Here are some points, each followed by its number:
(-1, -13, -8, 20, 19, 14, -33, 29, 31, -17, 5, 15, -24, -15, 23, 7, 15, -31, 18, 23, 31, 10, -12, 2) 0
(18, 20, 12, 14, 0, -12, 52, -30, -1, 4, -32, -8, 0, 36, 25, -23, -14, 11, -1, 19, 6, -23, 35, -1) 1
(-12, 6, 30, 5, 3, 2, 24, 11, -12, -34, -5, 13, 17, 5, -9, -14, -14, -31, 4, -4, 33, -1, -1, -23) 2
(7, -16, 3, -10, -21, 14, -44, 43, -14, 14, 34, 9, 38, -37, -21, 3, 49, -12, 7, 14, -15, 15, -52, -37) 3
(-14, -4, -8, -13, 18, 4, 3, -13, -14, -9, 8, -11, 12, -21, 9, -19, 12, -3, -8, 22, 9, -20, -2, -5) 4
(2, -3, -16, 10, 23, 6, -25, 12, 8, 10, 39, 26, -22, 16, 46, 10, -2, 16, -41, 10, 12, 7, -19, -13) 5
(18, -27, 2, 11, -49, -16, 33, -29, 42, -1, -24, -30, 11, 26, -5, 7, 14, 57, 1, -22, -8, -12, 52, -36) 6
(-5, 14, -32, -1, 40, 13, 49, -19, -28, 31, 22, 45, 6, -11, -18, 22, 39, 41, -3, -12, 9, 3, -2, -18) 7
(13, -23, 1, 9, -39, -11, 29, -24, 28, -1, -16, -22, 10, 18, -9, 5, 14, 49, 0, -20, -10, -8, 42, -30) 8
(-14, 4, -11, 4, 29, 0, -20, -3, -1, 0, 17, -13, -5, -8, 6, -33, -5, -24, 7, 7, -26, -3, -13, 17) 9
(-24, -7, -6, 6, 28, -2, 21, 0, -1, -6, 10, -15, -4, -29, -10, -2, 7, -8, 46, -35, 0, 3, 7, 19) 10
(13, 26, -11, 15, -28, -9, 24, -14, 2, 35, -12, 24, -36, 27, -20, 24, -53, 13, -19, 45, 10, 3, 10, 1) 11
(44, 18, 27, -11, 26, -4, -10, 49, -11, 33, 28, -31, 8, 8, -6, -67, -8, 36, -23, 12, -50, 9, -15, 22) 12
(26, 1, -3, 8, 34, -13, 33, 6, -40, -13, 28, -7, -16, 9, 46, -12, 12, 22, -2, -17, 28, 24, 14, 2) 13
(19, -25, -9, -1, 12, -24, 21, -32, -6, 1, -4, 10, -9, 39, 61, -80, -6, -64, 30, 34, -11, -31, -31, 48) 14
(-18, 15, -23, -15, -4, -5, -25, 2, -22, 9, 6, -2, -46, 18, -44, 48, -49, -2, -52, 29, -17, 10, 12, 13) 15
(15, 19, 12, 14, 0, -11, 52, -30, -5, 5, -30, -11, 1, 31, 24, -23, -14, 7, 2, 19, 5, -23, 34, -1) 16
(50, 25, 74, 40, -24, -4, 34, 24, 4, -48, -55, 11, 15, 37, 20, -3, 3, -29, 39, -15, 38, 22, 32, -23) 17
(-17, -23, -24, 26, -22, -10, -36, -22, 34, -11, 14, 4, -21, -12, 27, -3, -21, -42, 37, -16, 8, 15, -20, 18) 18
(2, -5, -10, 45, 16, 17, -73, 28, 53, 15, 36, 23, -1, -18, 53, -9, 23, -31, 23, 13, -14, 24, -53, -19) 19
Which three points above are nearest to each new point by angle? Their numbers follow each, nearest first.
(3, -3, -23, 14, 31, 8, -30, 18, 12, 12, 48, 31, -29, 22, 56, 10, -9, 23, -56, 12, 15, 9, -23, -13) 5 19 0
(-12, 7, 33, 3, -2, 0, 28, 12, -10, -38, -8, 12, 20, 9, -14, -15, -19, -33, 2, -5, 35, -4, 1, -26) 2 17 16
(-21, 13, -36, 9, 34, 7, -17, -13, -15, -11, 4, -15, -8, -16, -3, 1, 10, -3, 6, -33, 0, 12, 12, 12) 10 9 7
(3, 18, 15, 37, 10, 4, 19, 21, 24, -19, 29, 8, -16, -11, -10, -50, -53, 7, -6, 21, 61, 14, 13, -22) 2 11 17
(-12, -14, 11, 10, -27, -13, 8, 6, 23, 34, 12, 24, -15, 12, 11, 60, -17, -5, 13, 6, -17, -7, -10, -10) 11 15 18
(-11, -31, -16, -38, -48, -17, -15, -33, -13, 19, -29, -29, 11, -7, 22, 25, 13, -37, 19, 35, -26, -33, -19, 31) 14 18 4
(-11, -4, -8, 9, 8, -5, 24, -32, -22, -29, 13, 0, 5, -37, 3, -1, 7, 2, 33, -32, 33, 14, 15, -4) 10 13 2
(9, -10, 7, -6, -16, 10, -37, 37, -11, 13, 28, 11, 28, -31, -17, 3, 39, -14, 11, 8, -12, 14, -45, -23) 3 19 0
(-18, -28, -24, 25, -29, -12, -37, -26, 39, -13, 11, 5, -18, -13, 30, -1, -23, -51, 42, -15, 9, 12, -22, 19) 18 19 0
(25, -16, 61, -10, 25, -9, 3, 47, -51, -26, 45, 10, 12, 5, 61, 1, 23, -27, -8, 7, 1, 10, -18, -18) 13 2 3
(26, 0, 0, 8, 31, -11, 32, 4, -37, -8, 25, -6, -14, 11, 44, -9, 11, 21, -1, -15, 24, 19, 11, 1) 13 5 7
(-6, 11, 7, -24, 14, 1, 71, -21, -42, 8, -5, 26, 6, -14, -28, 30, 9, 31, -3, 7, 27, -13, 21, -6) 7 16 1
(28, -13, 57, -8, 23, -10, 4, 46, -55, -31, 42, 11, 15, 2, 60, 2, 24, -29, -10, 11, 7, 10, -20, -19) 13 2 3
(-6, -14, 26, -23, 46, -16, 18, 33, -34, -11, 23, -43, -11, 24, 26, 31, 11, 34, -31, -41, -34, -4, 36, 1) 13 12 8
(10, 27, -12, 18, -26, -10, 21, -16, 5, 32, -11, 21, -32, 26, -21, 20, -51, 13, -15, 41, 11, 5, 10, 0) 11 15 1
(16, 11, 37, -14, 14, 8, 14, 29, -14, -9, 0, 22, -4, 4, -11, 11, -4, 5, -21, 29, 16, 2, 1, -9) 2 17 11
(-45, -44, -3, -46, -15, -7, 13, 9, 14, -7, -8, -38, 6, 4, 12, -6, -20, -7, -23, -3, 16, -50, -7, 20) 4 14 6
(-37, 9, -11, -11, 22, 10, -2, -35, -19, -35, -8, -26, 35, -21, 3, -24, 7, -3, -11, -29, 6, -21, 16, -10) 4 10 2
(-42, -15, -14, -13, 12, 5, -37, 28, 41, -11, 14, -31, -11, -7, -38, -41, -52, -10, -13, -36, -7, -8, -14, 37) 9 18 10
(-10, 5, 27, 3, -2, 2, 18, 9, -4, -27, -5, 8, 13, 6, -9, -12, -15, -24, 1, -1, 27, -3, 0, -18) 2 17 16
(-27, 20, -31, -15, -8, -11, -32, -5, -31, 10, 8, -7, -60, 27, -53, 64, -66, -6, -69, 40, -25, 13, 17, 13) 15 11 5
(-30, 29, -34, 14, 3, -3, -14, -41, -25, -8, 24, -17, -7, -10, -20, -7, -38, 15, -31, -19, 4, 14, 24, -13) 15 11 7
(-38, 11, -5, -14, 26, 12, 1, -33, -20, -37, -10, -27, 33, -20, 3, -23, 11, -4, -13, -33, 7, -21, 18, -8) 4 10 2
